In the data rows, the value 128 means zero.
Some points, one per row:
tensor([125, 123, 159, 101,  96, 130, 140, 109])
tensor([155, 112, 144, 143, 139, 131, 129, 127])
tensor([156, 109, 128, 152, 130, 131, 128, 126])
tensor([142, 137, 118, 144, 149, 142, 128, 129])
tensor([132, 121,  68, 145, 142, 122, 111, 177])
tensor([149, 118, 133, 138, 122, 131, 133, 128])
tensor([159,  98,  94, 138, 166, 128, 130, 135])
tensor([129, 155, 138, 132, 139, 129, 133, 137])
tensor([126,  77,  99, 100,  90, 109, 114,  98])
tensor([117, 126, 115, 126, 123, 128, 117, 126])
tensor([135, 131, 113, 136, 138, 140, 132, 121])
tensor([144, 130, 160, 136, 126, 140, 130, 147])
19 more points follow, each with its number after it:
tensor([135, 111, 149, 146, 152, 119, 123, 114]) 0
tensor([145, 111, 138, 142, 115, 131, 127, 122]) 1
tensor([139, 117, 100, 145, 177, 122, 127, 131]) 2
tensor([ 93, 182, 143, 100,  91, 144, 153, 121]) 3
tensor([136, 128, 130, 108,  95, 126, 134, 119]) 4
tensor([108, 153, 132, 114, 129, 131, 135, 128]) 5
tensor([117, 150, 133, 125, 133, 129, 132, 124]) 6
tensor([158, 102, 120, 144, 130, 129, 124, 121]) 7
tensor([ 85,  80, 173, 132, 127, 115,  98,  97]) 8
tensor([153, 118, 127, 151, 138, 134, 128, 128]) 9
tensor([ 89, 201, 131,  80,  69, 138, 153, 124]) 10
tensor([ 89,  92, 193, 127, 171, 115, 112,  84]) 11
tensor([106, 179, 163,  91,  68, 138, 146, 117]) 12
tensor([174, 114, 123, 140, 148, 132, 139, 133]) 13
tensor([127, 143, 110, 130, 140, 115, 133, 117]) 14
tensor([160,  91, 105, 125, 127, 123, 127, 127]) 15
tensor([144, 132, 128, 143, 143, 128, 132, 126]) 16
tensor([ 93, 190, 172,  25, 112, 194, 191, 127]) 17
tensor([126, 128, 143, 109, 149, 106, 129, 123]) 18
Which two of these numbered points are nearest to each point below by angle, seen from the average point of the first points? Their numbers follow each, nearest first.
tensor([136, 118, 100, 134, 151, 137, 132, 125]) > 2 14
tensor([153, 100,  95, 146, 180, 128, 135, 143]) > 2 13
tensor([112, 129, 149, 131, 135, 124, 120, 122]) > 11 8
tensor([145,  98, 139, 129, 108, 123, 130, 128]) > 1 4
tensor([137, 119, 112, 132, 145, 130, 129, 122]) > 2 14
tensor([149,  97, 122, 131, 129, 125, 130, 131]) > 15 7
tensor([126, 125, 133, 126, 106, 133, 131, 122]) > 12 4
tensor([153,  96,  97, 135, 162, 125, 123, 128]) > 2 15
tensor([117, 165, 107, 132, 151, 115, 137, 116]) > 14 6
tensor([141, 101, 137, 143, 112, 114, 116, 114]) > 1 8
